In the data rows, the value 128 means zero.
Here are some points:
[159  64 104 119 138 124  92 107 166 127 148 165 121 115 167 131 120 142 128  70 132  84 111 109 168 117 199 157  77  63  66]
[108 133 142 117 106 119 155 150 157 112 107 112 101 114 150 137 132  99 142 142 116 137 131 141 144 136  87 123 139 115 112]
[ 18  55  89 163 158 163 131 101 140 141 118 223 160  73 103 140 128 120 154 123 136 141 148 161 186 100  90 100  53  67  85]
[ 88 124 110 130 109 157 150 154 128 162  85 116 111 159 102 128 139 111 175 195 143 113 132 136 122 138 110 148 130 158 145]
[134 185 151 141  80 144 158 116 118  83 105 118 116 157 155 122 140 116 195 144  89 152 151 182 142 131  69  59 139 105 171]
[140 130 170 112 119 126 155 128  80 152 163  99  90 106 129 161 156 158 122 127 136 150 170 114  93 112 110  91 125 115 125]
[191 122 112  94 160 153 154 127 150  89 159  90 127 162 129 111  90  90  96 132 103 159 139 133 148 103 144 129 145 179 159]
[110 141 141  75 180 128 210 147 145  72 123 107  89  94 149 121 112 104  49 107 114 174 149 125 144  91  90 102 160 173 129]
[165 146 140 144 120 110 103 155 144 123 127  93 135 121 126 131 131 131 144 148 113 132 102 128 146 129 142 146 171 109  94]
[224 222 153 110  66 137 179 137 145  66 127  76 104 196 152 120 115 167 107 108  79 200 159 194  98 135  75  93 122  95 225]
[  0  61  75 127 209 200 205  64 148  85 136 209  89  72 121 128  77 112  38 115 125 184 178  94 172  91 136 111 119 134 151]
[165 165  96  92 209 118  93 180 153 104  87 134 207 128  90 131 133 152 111 124 168  86 100  55 154 126 188 170 121 178  24]
[155 122 104 114 206 164 160 129 124  95 151  90 104  95 134  94  80  92  92 101 122 168 161 147 160  83 123 110 172 222 129]
[113 134  78 179 107  87 139  98 157  54  48 147 155 116 145 196 142 130  56 144 162  61 107  85  59 255 145 182  57  59  91]
[129 118 150 108 113 153 105 162 110 170 147  97 155 169 101 137 154 104 178 170 134 114 110 124 107 135 133 120 142 160 137]
[100  89 124 150 113 111 137 158 173  95  97 170 127 120 137 120 101 113 144 108 146 130  83 146 154 127  74 150  99 126 108]
[ 47 116 159 121  79 127 150 156 100 147 126 123  97 146 124 143 141 107 210 166 133 147 170 144 107 149  65 154  86 134 149]
[111 130 154 115  98 122 171 149 156 110 117 129  85 105 161 141 125  90 139 134 102 141 134 144 144 145  66  99 134 103 100]
[165 156 134 113 197  61 110 106 115 171 134  98 135 128 107 103 100 158   1  59 143 189  82 129 110  82 134  77 189 138 187]
[170 121 142 101 142  76  85 178 166 129 120 125 162 146 113 106 130 113 137  74 141  70  46  85 146 146 165 153 110 122  51]
[169 124  96 164 140 131  36 116  99 158 120 175 145 109 143  94 136 166 204  82 108  73 118 119 167 124 188 147 136  71  86]
[  3 112 171 115  62 128 163 161  88 148 115 127  91 155 123 143 140 102 232 176 146 160 176 149  97 151  25 158  63 149 166]
[193 174 131 147 126 125 116 108  91 122 131 101 112 147 136 127 143 147 129  97 103 127 163 168 122 132 165 125 139 102 142]
[124 122 147 105 108 162  91 166  91 188 150  88 170 186  87 123 159 100 196 183 143 105 103 129 100 140 131 123 142 179 150]
[ 64  79  97 199  94  96 122  79 131 110 108 219 143  74 138 183 127 138  94 129 157 104 114 108  57 217  85 135  37  59 116]
[183 141  92 164 121 133  59 128  57 191 122 103 103 132 119  92 143 177 174 110 125  62 142 136 106 124 235 205 170 166 157]
[170 139 150  62 123 114 123 129 114 146 174  59  88 139 151  94 165 140 138 134 111 133 174 148 126 123 136 135 163 111 129]
[145 117 149  99 154 167 141 128 134 124 164 103 131  92 164 127 130 125 106 138 134 151 156 140 140  82 156 104 171 144 100]
[133 146 116 143 115 129 103 131 109 175 115 113 141 177  93 125 138 144 160 183 146 109  99 117 125 111 148 164 158 179 185]
[115 127 107  97 158 155  99 156 114 124 113  87 153 152 105  94 156  98 147 156 146 118 121 123 155 122 177 163 164 191 143]
[135 107 174 154 118 138 155 130 111 158 166 107 122 124 126 154 128 125 130 145 154 120 124 124 100 140 106  87 119 164 128]
[ 64 113 119 154  97 145 142  77 115 131 120 228 139  88 137 118 105 126 180 134 116 133 155 134 181  97  77  83 113  90 111]
[116 136  79 159 195 112 117 130 115  46 109 191 154  78 164 123 113 175  97  50 131 124 154  98 112 130 171 157 103 126  64]
[ 63 113 108 176  81 150 120  57  90 142 116 255 154  82 142 104 100 144 211 125 120 120 165 141 187  86  77  81  98  77 114]
Here are 10 more points, each followed by its number:
[ 97  99 119 153 115 116 136 143 157 108 100 165 125 120 131 121 111 118 145 121 148 125  96 142 147 122  87 146 111 135 128] 0
[203 146 100 157 118 132  65 122  74 175 127  93 107 138 128 100 148 181 159 105 115  73 152 147 107 125 233 192 163 148 155] 1
[133 128 164 147 115 139 139 134 134 126 156 125 106  94 129 146 138 107 133 153 102 131 123 137 118 151 126 124 153 109 136] 2
[ 96 117  99 147 126 188 126 116 146 134 139 168 154 157 100 171 149 123 151 189 139 101 145 125 115 156 155 117  86 111 163] 3
[ 30 113 161 123  82 130 163 162 107 139 118 128  98 142 124 144 132  96 206 173 136 162 163 148 110 141  43 145  79 143 150] 4
[ 84 143  63 188  97  81 147  88 169  24  20 159 172 117 146 218 142 134  34 156 184  51 102  67  33 255 118 197  17  44  94] 5
[156 145 123 134 154 143 149 151 126 110 145 112  99 111 134 138 126 114 124 133 110 169 126 144 152 110 123  88 138 129 125] 6
[150 145 134 144 128 140 167 121 103 103 141  83 113 109 138 117 112 114 156 118 129 141 159 168 112 115  92 123 144 187 125] 7
[138 143  94 147 159 117 121 118 123  61 115 162 143 101 164 125 117 168 112  67 128 117 156 111 112 145 152 144 111 122  78] 8
[165 145 152  78  75 141 158 143 147 122 125 118 103 164 140 129 139 128 127 138 112 132 144 141 123 136  64  98 109  96 118] 9
Which three of these numbered points are nearest to each point below, ignoring the direction in which the first points spread most? Their numbers follow each, nearest first.
[ 97 118 148  92 156 120 195 132 169 115 138 124 101 110 119 155 114 100  59 136 111 173 122 103 142 119  94  75 158 127 117] > 6 2 9
[ 75  82  95  94 169  97 128 159 182 144 110 158 182 136  78 128 109 100  90 107 166 135 117 109 153 146  76 168  59  94  73] > 0 6 9
[109 153 165 143  99 114 173 138 104 108 134 113 114 116 139 134 131 135 145 127 124 157 151 161  97 121  60  82 122 147 151] > 7 6 2
[144 109 147  80 131 123  64 166 144 149 159 155 139 128 121  79 122 113 159  93 132 121  55  98 160  86 125 149 146 162  98] > 0 6 2
[140 140 141 106 149 150 152 139 145 100 125  90 132 101 148 131 152 114  96 152 113 147 139 121 137  95 163 110 177 156 110] > 6 2 7
[ 84 137  88 157 104  97 159 103 179  45  51 153 151 122 147 201 136 117  56 165 160  82 106  84  65 255 106 168  48  58  97] > 5 8 2
Here are 10 other points, each followed by its number:
[233 123  88 118 161 143  71 107 147 158 136  70 118 117 109 128 153 162  62  82 114  85 170 151 121 111 214 153 146  98  99] 0
[ 67 160 113 147 121  99 134 108 116 114  99  90 142 176  91 135 133  88 160 169 150 116  87 117 135 143 111 149 148 171 186] 1
[109 132 147 115 118 118 156 124 166 126 115 135 123 130 109 163 134  86  85 163 103 146 106 109 111 190  75  87 141  92 127] 2
[255 191 120 145 163 134  80 111  65 127 169  67 118 137 169  84 122 212 106  53  90 143 187 208 129  85 218 127 167 116 176] 3
[158 122 158  82 149 187 148 140 148 105 167  98 118  95 179 123 140 121 132 156 121 152 165 154 156  68 153 107 185 145  97] 4
[147 126 126 154 135 136 145 150 148 114 126 116 118 106 132 138 121 103 129 149 107 151 131 154 143 112 126 115 138 122 112] 5
[230 165  79 130 138 128  61 147 152 109 120 168 191 207 103 114  63 144  87 112 103 112  74  26 150 133 245 168 100 127 146] 6
[ 72 121 130 107 125 133 170 189 158  98  74  66 123 159 107 138 139  46 165 178 142 149 112 113 144 159  96 144 119 173 147] 7
[160 225 167 136  60 147 173 117 110  65 112  93 118 176 169 114 142 116 204 149  72 165 159 196 131 132  73  52 158 122 202] 8
[149 142 154  76 125 121 144 131 113 130 156  73  87 128 150  97 154 124 131 130 113 146 165 145 132 115 119 122 170 127 130] 9
Which three of these numbered points are nearest to each point below, ignoring the direction in which the first points spread most? Their numbers follow each, nearest first.
[187 143 125 156 163 124  95 112 170 119 139 131 150 131 120 129  99 121  69  92  79 139 101  97 150 137 249 139 154  89 114] > 0 6 5
[161 135 145  78 120 127 134 130 130 142 159  73  92 132 146 106 159 127 136 144 109 136 167 153 130 130 125 121 160 104 119] > 9 5 4
[127 100  90 131 162 102  72 137  91 137 121 172 185  96 132  79 112 150  88  68 172  94  90  89 113 101 134 160 136 174  68] > 0 5 9
[126 153 111 171 119 125 111 135  93 172 103 118 137 161  92 112 129 145 161 175 152 105  96 116 117 102 137 161 167 191 192] > 1 5 7
[123 126 142 146 120 127 155 154 153 125 126 153 118 120 123 153 119 106 137 158 115 141 103 122 144 117  98 100 118 121 112] > 5 2 9
[124 125 130 169 113 109 124 134 154  98 128 123 136  99 134 154 124 130 122 150 125 144 113 132 119 149 116 148 128  89 110] > 5 2 9
